Each path is a new rotation, seen through one point. The rows after it are directions, each followed by how far the rotation turns it, in degrees each step (0 if it stays put).
Each turn is a multiple of 5 degrees from 10 to 175, or 0.
Each row of a path follows its step; steps can be skipped.
Rotation 1:
step 6: [ 13   8   5   5   6  -8   3 -42  -9 -26   3 -26  36 -14  -2  27 -10  -6
  -9  13  14   7  -2  26 -12 -28  15   7  -2  14   2   4  14  -8  15  -7
  18  -2 -49 -31  -7  18 -14  29  15   4   9 -21   0   9   7  13  -2]
step 11: [-11 -32   0   8  -5  11   2   9 -18  -7   8  13  14  17  -5  29  -8 -22
   5 -17  10  10  -4  -2   2 -16  30  -2   7 -17 -18 -10 -11  -3  10 -55
  29 -18   1  -3  12  27  -6  28  11   0   3 -46   1  23  11  -9   7]
step 27: [ 37  -7 -13  29 -12  27  17  12 -20 -10  20  16   7 -10 -10  21   9   8
 -17   2  24 -15  12  21  11 -23   4  22   9  -5 -19 -20   4  -7  20  24
  30 -39  -6 -25   7   2 -11   5  -9 -21  20  -4  15  13 -10   1  18]
step 30: [-11  17   0 -14  19 -34 -15   5   2  -8   5  20   0   7 -39  24   3 -36
 -13   2  -6  -3   6 -11  -5  15  22 -12 -19   2  -2   2 -12 -20   3 -35
  -6 -22  -5 -10  13   9 -13  13   5   1 -35 -21  19   2 -30  42  -4]
step 31: [-18 -25  14   7  -5  -1   5 -13  19 -17 -17   5  28   3 -26  50 -20   0
  -6  -2   9  21   1   0 -18  -7 -11   0 -37  -1   1  35  14  31  -9  -4
 -47 -16 -12 -14 -10   5  -9   4  -7 -12  -8   8 -12  -8  -7   6  -9]
step 32: [  3 -22  23  -4  10   1   6   8   3 -12 -10   8   3  -3  10  20   5  -8
   0 -46   0   6  16  17  -2 -30  26   3  -9  43 -32   8  15 -13  11   4
   8 -20  17 -24 -21  15  17  34 -20  -1  27  -7  -6   9  -1  26   7]
step 33: [ -4  26   2  14 -32  22  30  -5  -2   6   5  21  30 -26   9   6  -5   8
   2   0  -9  21   8   3  25 -11  21  -2 -20  33   4   4  17  -7  37  29
   2 -39   0  14  -1 -12 -20   6   5   9 -10  28   3  -3   9   4  30]
Directions:
[-1 -8  2 -2 -5  1 -3 -3 -9 -4 -6 -1 -1  2  3  5 -3 -1  7  6 -1 15 -8 -6
  8  3  4 -5 -3 -7  2  5 -1  0  7  4 -9 10  0 -7  4 -8 -2 -1 -3 -3 -1  3
  0  8  3 -7  1] -> 140
[  6  -4   6  -9  -1  -1  -5  -1   5  -6 -10   1 -11  -7   7   4   6 -13
  -8   1   1  -2  -1   1   5   0  10   2   5   0   1  -7   6   3  -8  -1
   1   4  -6   2  -1   1   4   5   4  -1   3  -1   8   1  -3   0   5] -> 170
[  4 -11  -5   1   0  -1  -4   9  -3  -3   3  -1   3   1  -3  -3   2  -8
  -4   0  -6   6  -3   0   7  -3   0   9  -9   0  -4  -4  -7  -8   3   0
   2 -11  -5  12   7  -7  -4  -6   7   5  -3   0   0  -2  -3  -1   2] -> 115
[ -3  -4  -1   1   9  -2  -3   4  -8   7   3   5  -4  -4   0   2   8   5
  -2   3   3   3  -6   2   4   4  -3   3   4   5   5   4   4   9   8   2
  10  -3   7   1   6   4   0   7  -1  -1  -1   2   7 -13   7  -8   8] -> 60
[ -7   1   2   0  -8  11  -4  -1   4  -7   0   1  -4   5   2  -3  -3  -1
   8  -3   8   0  -1   6   1  -4   1   8   2  -2 -10   4   7  -5  -2   6
   1 -11  -3   2   3   6   2   0 -11   1   2  -1  -1   2  10  -2  11] -> 65
[  7   2   5   2  -2   4  -3  -3   2  16  -8   1  -4   4   0   9   7  -3
   3  -6  -4   3   2   0  -2  -5   5   6  -6   0   5  12  -4   1  -4   1
   6   2  -4   0  -2   0 -11   0  -3   0   0 -11  -8  -4   5   2  -2] -> 55
[ -1   5 -10  -7   6  -4  -1  -9   5   0  -2   6  -2   3   2  -4   3  -8
  -8   8  -3  -6   6   8   1  -2  -9  -1  -8 -10   1   6  -5   1   5   3
  -9  -3   6  -3   0  -7   1   0  -4  -2   0  -8   4   1   2  -1   8] -> 85
Rotation 2:
step 0: [  2  16  17  26 -16  -7  -4  -2 -14 -17  10  17   0  40  -4 -13 -12 -20
 -28 -44  11 -14  24  17  -6  15  11   0  -4  16  10  -8  -3 -17  -9 -22
 -29  -9  -5   3   2 -19  25   7  22  28  15 -44  31  -8  -1   1   0]
step 15: [ -6  22 -21   5  24  17   6 -19 -19  22 -19  23  22  22 -24  -1 -26 -38
  19  -5  27 -31   0  19 -23   6  -6  10  11 -14 -18  27  27 -13  40  -1
 -25  18  -1 -12  -9 -17  -3  11  -8  -7   3 -11   6  15  17  13  -4]
step 20: [ 24  -5  -1 -13   9  23   3  33   0 -31  -2  21  -6 -17 -15 -14  12 -15
  23 -11  -6  39  10  -9  17  21   7  10   3  31  48  -7  18   7  -5   0
 -12  24   4 -27  -9 -20   0  -5 -14   0 -35   5 -31  -5 -18 -14  -5]
step 21: [ 17  23  11   1 -20 -23 -64  23  -4  -1  22  -4   3  10   2   0 -10  -5
  17 -16  -7  -1 -36  15  -6  15 -12  16   3  13 -25 -13   7   4   6  33
   0 -11 -17  25  13 -23  -5  22   1  19  18  21 -14  18   0   9  30]
step 27: [ 16 -15 -16 -23 -11   5 -13   7  -4   6   4  13   7 -12  20  19  -9   3
   4  53   1   6  -9 -16  17   5  44   4 -24   8 -29  21   9  18  30  -2
  18 -15  -6  -5  -8  20   2  -7   2 -29 -34  41 -12 -12   5  23  -6]
step 28: [ -8  11 -21 -22 -36  11  22 -14 -14 -20  27 -10  10   7   0   0   9 -23
 -14  14  -1   6  -2  14   3 -29 -20 -11  24   6  15 -30 -13  23  35  27
 -32  12   5 -13   2   1 -10 -12 -21  -9  38  -3 -33  16 -11  16  -5]
step 29: [-16  21   4 -14 -13 -10  -6   0  -6 -13   9 -35  -8 -20   3 -11   6  22
  34   7 -13  28  11   6 -36  -6   1  11 -31   4  -8 -21   5  19 -34 -13
 -17  -9 -23   3 -35 -11 -23  20  23 -22 -11 -20   3   2  35 -23  -9]
Directions:
[  2  -8   3   0  -3 -10  -1   5  -7  -1  -3  -1   3   0   5  -7  -4  -1
  -3   4   3  -1   5   0  -2   3  11 -12  -8  -2  -1  10 -11   5  -5   6
  -5  -2   1   9  -3  -3  -1  -5   1   8   0   1   0 -10   4   5   2] -> 135
[  7   3   4   5  -6  -3   2  -7  -4  -2  -7   0  -5  -2  -8  -2   3  -3
  -5   9  -4 -10   1  -4   6  -4  -3  -3  -4   4   8   8   8  -3   7   2
  -2   2   7   5  -7  -6  -8  -1  -4  -4  -7   4   0   0  -8  -6  -6] -> 140
[  8   3   0  -7   3  -5   0   1  -3  -1   6  -3  -6  12   0  -2   7  -3
  -1   9   4  -3  -3  -1  -4   0  -1   3  -6   3   0  -2  -2 -11  -8  11
   5   2   0  -2   0   4   3  15  -6   1   5  -9  -1  -3   1  -1  -3] -> 140
[  3   5   1 -15  -3   6   4  -3  -6   7 -10  -5  -3  -1  -1  -6   5   8
   0   0  -2   0   1  -6   9   0   6   6   7  -3  -6  -3  -4  -3   1   0
   4  -7  -3   3   3   2   1   1  -1   2  -7  10   5  -8   9  -5  -1] -> 140
[  6  -4  -4   2  -2   9  -3  -1  -7  -6   2   2   2  -8 -11  -5  -2   0
   0  -4  -9  -3   2  -2  -2   2  -3   0   1  -1   7  -5   4   2  -4  13
  -1  -5 -10  -3  -3   3 -12   0   6   5   0  -9  -1  -2   9   0   7] -> 85
[  0  -4  -6   8  -2  -5   2   1   0  -4   4 -11   2  -4   2   6  10  -1
  -3  -8   4   5   4  -3   3   1 -10  -1  -2   1   5   1  -1  -5  -9  -6
  -3  -2  -5  -4  -4  -4   1  -6  -9  -4  -3   2   1  -7  12  -7  -9] -> 115
[ -9  -2  -7  -6   5   7   7   4  -1  -2   6 -11   3   5   3   2  -8  -3
  -9   1   8   1  -6  -7   1  -4   4   6  -6  -2   0   1   9   5   2   4
  -3  -2  -2   4  -2   2 -12   0   3   5  -4   0   2   2  -5   0 -10] -> 35
